One turn moves every row onto another: examples first, then more rows asked
K55: [ 33   9 -21 -29  -2  19   0 -19  22 -20  20 -16  -6  20   8 -15  18  -6
  24  14   5  -1   8  32  12   2   0  25]
K164: [ 14  16   4   7   7   5 -17  14 -25  -1 -44 -33  11 -13   9 -13  -4   9
  -3  12  -9   0 -19  32  31  -4  -2 -11]
K633: [ 14  21   3  -1   4   1 -15   9 -29   3 -40 -36  19 -15   6 -14  -5   7
  -5  15 -10  -6  -8  34  29   2  -9 -10]
K118: [ 13  14  -2   4   7   3  -9  12 -29   2 -47 -30  18 -15   7 -15  -5   5
  -4  10 -14  -9 -13  31  25   3  -9  -7]
K442: [ 19 -18  14  -4  13   1  -7 -15   4 -24 -19   0  -8   3  -3  13 -13  11
  41  11  -4  14   4  25 -11  13  12   7]
K410: [ 16  17   4   0   0   4  -1   9 -28   6 -45 -32  21 -18  -2 -15  -7  10
  -5  11 -14   0  -9  23  24  -3  -5  -8]
K872: [ 23  35   0  28  19 -36  20   6 -10 -12 -29  -3 -17  10  14  16  27 -11
   5  18  -5  18  13   2   7   8  -8 -12]
K751: [ 22  11  -8  -8 -23  16   1 -14  24   6   9 -44   7  -4   9 -17  27  -8
 -21   2   4  -1 -17  15  18   2 -16  12]
K760: [ 14  -8  15   4   9   5  -1  -8  -1 -24 -20   0  -9  10 -12  18 -12  14
  37  14  -5  21  -4  19  -8   5  22   5]
K507: [  2  13   4   4   5   3 -10   7 -35  -4 -43 -35  22 -13  11  -8  -5  15
  -3  13  -7   0 -10  26  18  -3  -9  -8]
K851: [ 27  11  -9  -6 -23  14   2 -12  20   8   3 -48   6  -8  10  -7  17  -7
 -26  10   2 -10 -15  17  22  -2 -18   8]
K810: [ 13  17 -10   2   8   7  13  -9  20 -22   4 -34  -6  17  29   7  42 -24
  -2   6  20   4  22   4   8  23 -33  13]
K755: [ 21  33   1  24  26 -28  23   5 -20 -10 -26  -6  -9   7  18  18  29 -13
   2  13  -6  18  14  -2  -2   7 -11 -17]
K212: [ 18  19  -7  -7   6   6   6 -15  17 -17  15 -39  -5  14  24   5  47 -28
  -4  -1  19   7  15   4   7  15 -30   9]
K963: [ 30   7 -14 -27  -4  25   2 -19  19 -19  26 -18 -11  17   8 -13  29 -11
  19   2   4  -1  -1  32  12   9  -3  22]
K472: [ 27  14 -13  -2 -18  19  -1  -2  29   7   4 -43  13  -3  10 -11  20  -9
 -26   8   4  -6 -20  18  11   1 -12   8]
K342: [ 22 -20  16  -6  14   7  -1 -18  -6 -29 -23   4  -9   8  -7  12  -9   9
  34   9  -9  15   3  23 -10   7  12   7]
K6: [ 14  16   5   4   5   2  -7   2 -32  -1 -41 -32  25 -11   1 -18  -7   1
  -6  13 -12   2 -11  30  30  -1  -7 -11]
K28: [ 20  34  -3  31  26 -30  18   3 -26 -15 -23 -11 -18  17  15  20  28  -8
   9  20 -10  13   5   9   8   1  -6 -15]
K720: [ 14  26 -12  -2   5   1  12 -10  22 -12  13 -29  -7  15  32  10  42 -27
  -8   9  21   7  16   7   8  17 -26   9]
K728: [ 25 -14   9  -3  18   6   5  -8  -5 -23 -21   3  -8   6  -7  11  -9   8
  47   7 -10  15   6  24  -9   9  15   8]
K200: [ 22  37   2  26  20 -32  17   5 -11 -11 -20  -2 -21  10  18  20  31 -10
  -2  19  -6  16   8   6   1  13  -7 -18]
K388: [ 22  14 -13 -10 -19  20  -2  -7  22   9   1 -48   8  -3  10 -11  18 -10
 -22  11   5  -9 -12  24  24   3 -15  13]
K526: [ 25  33   9  26  19 -28  22   8 -16 -17 -24  -4 -14  14  16  17  34 -10
  -1  14  -7  23   9   7   2   5 -10 -19]
K729: [ 23 -12  11  -8  16   3  -9  -5   2 -25 -23   4  -4   5  -5  15 -12   9
  39  11  -5  15   6  21 -15   6  16   7]
K650: [ 30   3 -12 -27  -8  22   6 -16  21 -21  25 -14  -9  15  15  -8  18  -4
  27   8   6  -2   1  41   9   7  -1  19]
K454: [ 18 -13   9  -3  22   2 -15 -14  -1 -28 -21   3 -12   6   3  12 -11   9
  40  12  -1  18  -1  20  -5   2  18   5]
K228: [ 30  -3 -15 -25  -3  20   1 -18  29 -17  21 -19  -8  16  14  -4  20  -7
  25   9   7   0   4  35   6   6  -2  24]
K714: [ 17  33   4  27  21 -28  12   4 -14 -16 -30  -6 -28  10  22  20  29  -4
  -2  18  -3  20   6  -2  10   6  -7 -14]
K188: [ 14  26  -7  -1   9   3  12 -12  16 -17  14 -32  -4  16  27  14  37 -33
  -4   6  23   7  19   4   9  20 -26   4]

K729 moves to K118
K410 moves to K755
K633 moves to K200
And these:
K472 moves to K810
K228 moves to K388
K760 moves to K507
K342 moves to K6
K963 moves to K751
K714 moves to K454
K851 moves to K188

One turn moves every row onto another: examples first, then more rows asked
K806: [-40   3  50 -32 -37  -6  -2  21  34  35 -31 -21   2 -14   9  -2   3]
K737: [ 20 -22  27 -29   7  -6 -36  14   9  23 -29 -24 -15 -18   9   9 -16]
K532: [-39  -3  36 -45 -50  -8 -28   8  15  19 -26 -23  14 -30  22   7   4]
K804: [ -1 -14   1 -24 -10 -14 -13   7   8  11 -19  -2 -32 -12   1 -14   1]
K518: [ 23 -19  22 -24   0 -32 -21  16   7  19 -27 -26 -16 -25  11   6  11]
K234: [-14  -9  39 -46  -6 -30  -7  13  -2   5 -54  -5  18  -9 -15  -7  -5]
K94: [ 15  -8  20 -31 -21 -26 -21  10  -3  18 -42  -4 -30 -19   5 -13   1]
K705: [-17   0  26 -17 -29   6 -32  24  13  30 -40 -29  -8 -34  19  46  17]
K257: [-15   6  42 -38  -5  -3 -28  12  19  33 -39   6   4  -7   4 -25 -17]
K503: [  1 -17   9 -24   6   4 -29   9  13  18 -14  -4 -21 -10   3   0 -18]
K145: [-28  -8  22 -28 -47  12 -40  11  -3  27 -51 -16 -22 -16  15  23  10]
K186: [-31   2  24   5 -25  -5 -10   6  -4  39 -47   2  -7 -12   0  31  24]
K592: [  5   5  18 -17   4 -13 -31  17   5  17 -18  16   1  -9   9   8  -8]
K821: [-41  -4  51 -27 -18  11 -15   6 -15  42 -25   6  -2 -28  -5  23  10]
K52: [-17 -20  34 -30  15 -20   1  25   7   3 -46 -31  -4 -35 -13  -1 -19]
K176: [-22 -13  37 -40   6  -4  -8  34  18  -3 -44 -23  -7 -24  -5 -12 -24]
K405: [-26  13  17 -37 -14 -22 -30  10  18  13 -18   6  18 -14  11 -18   4]
K430: [ 20   1  32 -27  -9 -14 -37  15  -4  23 -43   7 -11 -14  10   0 -15]
K862: [-28   2  23 -11  -1  29  -8  -5  -7  32 -44 -31  -1 -18 -11  28   6]
K452: [-35 -19  27 -21 -38   4 -21  17  10  37 -44 -27 -35  -5   8  14  19]
K792: [-28  18  27 -38 -41   7 -10  24  11  29 -37 -35 -27 -33  -2  14  17]
K535: [-22   2  18 -36   3 -31 -22  24   5 -10 -32 -25  22 -23  -7  13 -14]
K997: [-30  -3  48 -13 -18   8  17   0  23  39 -46 -12   3 -31  -3   3  -3]
K377: [ -1 -10  41 -38  -5  -5 -12  -1  10  29 -56  -9 -14 -39  -1 -27  -9]
K267: [-27   5  42 -45 -39  15 -23  11  -7  33 -38 -11 -13 -48   0  26   8]
K385: [-25 -22  22 -15 -17  18 -21   4  10  34 -31 -17  -9 -39   8  45  12]
K667: [-47 -16  43  -1 -13 -18 -10  -9 -13  33 -40 -29  13 -13   0  11  -5]
K666: [-36   1  32 -26 -24  -5 -28  19 -15  15 -35 -44  -3 -13  20  16  37]
K758: [-20  -2  27 -23 -14  18 -30   1 -21  19 -49 -42   4 -28  11  31  19]
K334: [-40 -20  34 -29 -32 -11 -22 -19 -13  24 -33 -18  23 -37   9  18   0]
K275: [-10  -1  17 -34 -11 -44 -26  -4   0  13 -29 -14  18 -37   7  -8  18]
K182: [-22   7  30  -2 -28 -12 -18  27  10  39 -46 -25 -12 -14  10  33  28]
K437: [-18   3  36 -41  -2 -32 -22  25   4   3 -45 -18  23  -5 -10   2 -14]
K114: [-26   1   2 -19  10  -5 -24  14  24   7 -17 -32 -10 -31  11 -15 -12]
K306: [-25  -9  25 -51  -8  -2 -10  24  15 -12 -40  -6   0 -24  -1 -16 -15]
K706: [ -1 -10  37 -22  12 -38 -30  -2  -7  32 -42 -31  14 -32   1   1  -2]
K560: [-30  -4  18 -14 -34  12 -28  -4 -11  30 -51   6  -5 -21   6  31  10]
K800: [-26   1  26 -12 -20  18   2  -7   8  14 -53 -23   5 -56   8  12  -7]
K548: [-18 -12  17 -31  11 -29  -6  18   1  -8 -36 -30  10 -41 -14  10 -13]
K834: [-18  -1  29 -14  25 -15 -34  15  13  30 -31 -36   4 -17   4  -1 -23]
K970: [-50  -3  44 -18 -16  -6 -12  20 -12  33 -20 -14  -5  -4   5  12  31]
K211: [-35  15  19 -16 -15  14   6  13  12  36 -35 -33 -20 -11 -15  16  16]
K74: [-13 -10   8 -32  -5  -9  -8  -1  12   9 -37 -24 -19 -54   7 -26   0]
K318: [  7  -5  10 -13   0 -32 -15  15  10  12 -13  -1  -6 -17   9   5  16]
K447: [-36 -29  26 -11 -18  11  -6   6  11  41 -32 -17 -24 -18  -1  26  19]
K187: [-35  14  18 -10 -27   6 -20  13   8   5 -49 -48   0 -40  24   8  -7]
K909: [-46   6  32   2 -17 -14 -17  17   3  22 -44 -51  -1  -6  13   2  -5]
K482: [-19 -13  27 -53 -12 -15  -4   9   2  -9 -48   1  11 -26  -8 -14  -5]

K706 moves to K257
K705 moves to K560
And these:
K997 moves to K909
K548 moves to K234
K503 moves to K318
K792 moves to K758

